Each named move below is a turn or a mirror, shown by a few rows before and after it. Which moves, in which order, take the first row of each later pair to the second? The first pair is answered.
R:
[  9  17   6   7  12   1  -4   4  11   0   5   6  -3   6  -3 -10 -10   1
   5  -6   1 -22] |-> [ 13  15   4  -8  11   9  -2   3  13  -5   7   4   3  10   3  -5  -5   3
  10  -8   1 -16]
[ 14 -11  15 -10 -12  13  25 -21  -5   3  13  -4  15  -7   5  -5  17  -8
  -7  13  -7  30] |-> [  5 -10  21  25 -12  -8  15 -11 -11  22  11   2   0 -18  -8 -13  12 -14
 -16  16  -5  16]
[12 10  3  6 -5  4 -7  5  6  2 -6 -6 -2  2  3 13  0  0 19 -9  8  2] |-> [12 11  2 10 -6 -1 -7  6  6  5 -7 -5 -4 -1  1 11  1 -1 18 -9  8  2]
[  8  16  -2 -31  -5  18  -3  10   4 -10 -12  -7   5   8  11  11   1   4
  15  -9   6   8] |-> [ -6  19   5  18  -5 -12 -16  21  -2  17 -14   1 -13  -6  -8  -3  -4  -2
   3  -7   8 -12]
U:
[  3   5  -7   3  -2  -1   4   8 -11  -6 -14   0   3  -2   9  -6 -22  -1
   8 -10   9 -13] |-> [  3   0  -5  -2  -5   1   6   8 -10  -5 -12  -2   4   0  13  -7 -22   0
   6 -10  11 -14]
[ -3  -8   9 -27  12   9  11   1   3 -22   8  -6  17   9   4   3  -3   5
   2 -16  -2   7] |-> [  3   7   1 -24  12  10  10  -7   5 -20   2  -2  16   7  -2   6   4   1
  10 -15  -6  17]
[15 19  6  3 -7  2 16 -8 -5  0  6 -1  1 -6 -3 -2  8 11 -4  4 -6 21] |-> [ 13  23   4  13  -2  -5  11  -6  -4   5   1   2  -2 -10  -7  -4   3  10
  -6   5 -10  16]
[  9  -7  23   9  -5 -10 -11   4  14   7  -2  -4  -5   5   3  -4   8   2
 -10  -5  17 -14] |-> [ 11  -9  24   2 -10  -4  -8   3  15   5   0  -5  -4   6   5  -1  10   1
  -8  -5  18 -10]
K:
[-25 -28 -26   2   1   0   9  -3   0  19   4   9 -13  11  10   6  -2  -4
 -12  12   5 -11] |-> [-24 -33 -15  -6  -4   3   8   6   6  14   9  -2  -8  14  17   8  -2   1
 -13   7   9 -17]
[ -2 -19   0 -19  -8  11   7  -4   0  -4  10  -5   3  14  13   2   5  -1
   2  -2   5   0] |-> [ -1 -16 -11 -11  -1   7  10 -17  -9  -2   5  10   0   9   3  -2   7 -10
  -2  10  -4  13]
[ 17  -3   0   6 -15  -8  15 -19  -1   8   2  -3  -1 -14  -4   1   7 -10
   3  20   8  22] |-> [ 15   6  -9  11 -23 -11   2 -11   0  14 -10  -6  -9   1   4   3   2  -5
  15   8  22   3]
[  5   1   9  16  -2  -8  -2   2  -2   4   2   6  -4  -6  -8  -1   3 -11
  -3  10  -8   6] |-> [  5   6   5  17  -8 -10  -9   9   0   9  -5  -1 -10   3  -1   1  -2  -4
   4   1   3  -8]
A:
[  1  -5  27   4  -7   0  20   0   8  17  10   1  10 -14 -12   0  19 -12
  -6  -4  -2  21] |-> [ -2 -19  -2 -14   7   5  26 -16  -7   9   3  17   7  -6  -5   1   7 -16
  -8   9  -3  27]
[ -6 -10  20  -7  -5   4   4   6   3  -2  11  -9   9  -1   6  -7  -3   5
  -4  -8   0  -2] |-> [-11 -18   7 -14   0   8   8  -1  -5  -3   9  -2   6   1   7  -9  -8   2
  -8  -2   0   2]
[-6 -8  4 12 -1 -3 -1  5 -3  5  4 -1 -6 -8 -1 -4 -4 -2 -7  3  3 -8] |-> [ -3  -7  -9   2   9   1   1   0  -5  -3  -3   4  -4  -3   1  -3 -11  -2
  -2   3   1  -5]
[-10  -9   9  -2   0  -2  -4 -13 -16  12   3   3  -6   7   1  -6   1   2
  -6   0   5  -6] |-> [ -4   3  -1 -11  15   0  -3 -14 -11   0  -4   5  -2  12   3  -1  -9   4
   1  -2  -4  -5]
Z:
[ 15  12  12  -3 -17   7   3   2  11   1   4 -11  14  -5   0   9  19   1
   8  -4  -3  17] |-> [ -1  -3  17  26 -13 -12  -2   8   1  15   9  -1   0 -16  -9  -4   8  -3
 -10   2  -1   1]
[-14 -19   2  19 -16  -8  -7   4   0  23   7   9 -12  -5  -4 -14   0  -5
 -12   8   5 -11] |-> [ -4  -7  -5 -12  27  -2   4   8  15 -16   2   6   5  -1   0  -9 -24   0
  -5   3 -20  -9]
[  4   6  -9   1  -6   2  -1 -10  -4   3   5  11  -8  -6  -1  -5   7 -20
  -2  13   5  11] |-> [  1   6  -8   1   7  -2   2  -8  -4  -3   4  14  -7  -7  -3  -6  -5 -20
  -6  16   0   6]
[-11 -19   7  11 -20  -2  -2   2  -7  19  11   3  -7   1   5  -4   6   2
  -6   7  16  -3] |-> [-12 -14   6  -4  22  -6   3   9   1 -11   8   7   2  -1   2  -6 -23   4
 -11   8  -5 -11]
Pairs:
(2 to 3 moves a pair)
[-11 -10   4   6   7  -8   9  10   0  -8  18  -1 -10 -17  -5  -7  -8   5
 -26  12  -9 -19] |-> [ -4 -17   2 -19 -13  11  16   0  -2  -9  22  -5  -2 -11   7   2  10   5
 -21  13   0   1]
Z A A
[  7  11  -5  -6   2   7   7 -10   6 -10  -3   2   7  -4   4   5   9  -2
  10   2 -11  17] |-> [ -2  10 -12  16   9  -8   2 -10  -1  -1  -8  11  -4  -8  -4  -4   2  -9
   3   7 -11   8]
R A A
[ -4 -15  19   2 -15   6   0   8  -3   7  10  -6   2  -3   3  -3   6   0
  -3  -4   4  -4] |-> [  0 -19  -5 -16  -7  14   5  -9 -11   0   2   5   5   6   9   0   5  -2
   2   3  -1   8]
U A
[ 15   8  14 -15  -5   5  -3  16  21  -5   6 -16  10   9   9  15  16   4
  15 -20   2  -1] |-> [ 13   7  -4   5 -20   1  -4  -4   5  19  -1   2  -4  -1  -3  14  33  -9
  15  -5   6  19]
A U U
[  9  24 -11 -10   1  12  -5  -5  17 -13 -14  -7  -2  -2  -1   0  16   0
  15  -2 -14  -2] |-> [-10   4   9  21   2  -8  -9  10  10   1  -1  -4 -12 -15  -9 -15   2  -3
  -7   2  -8 -24]
A Z K
[  1  -4  33   7  -3  -1   4  22   8  -5  14 -13  17  -8  -2  -4  10   2
  -8  -7  -2  -5] |-> [ -2  -9 -24 -14  24   1   7  -5 -12 -16  -7  15   7   9   3  -4 -15  -4
  -2   9  -6   1]
A K Z
[ -4  -7 -23  10 -26   0   4 -23 -15  19   0  20 -20  -4 -10  -9  23 -17
   0  11   1  28] |-> [-22  -7 -17  20  12 -23  -8  11  -4   7  -6  10 -26  10  -5 -18 -29  -2
  -8  -6   2 -30]
K U Z
[  5  -5  -3   9 -11  -4  -1 -10  -4  10  11   6   2 -17 -19  -1  11   5
  -3   9  -2  13] |-> [  5   0  -1   5  12  -7   0  -4   0  -5  11   4   7 -19 -22  -4  -7   9
  -5   7 -14   6]
Z A
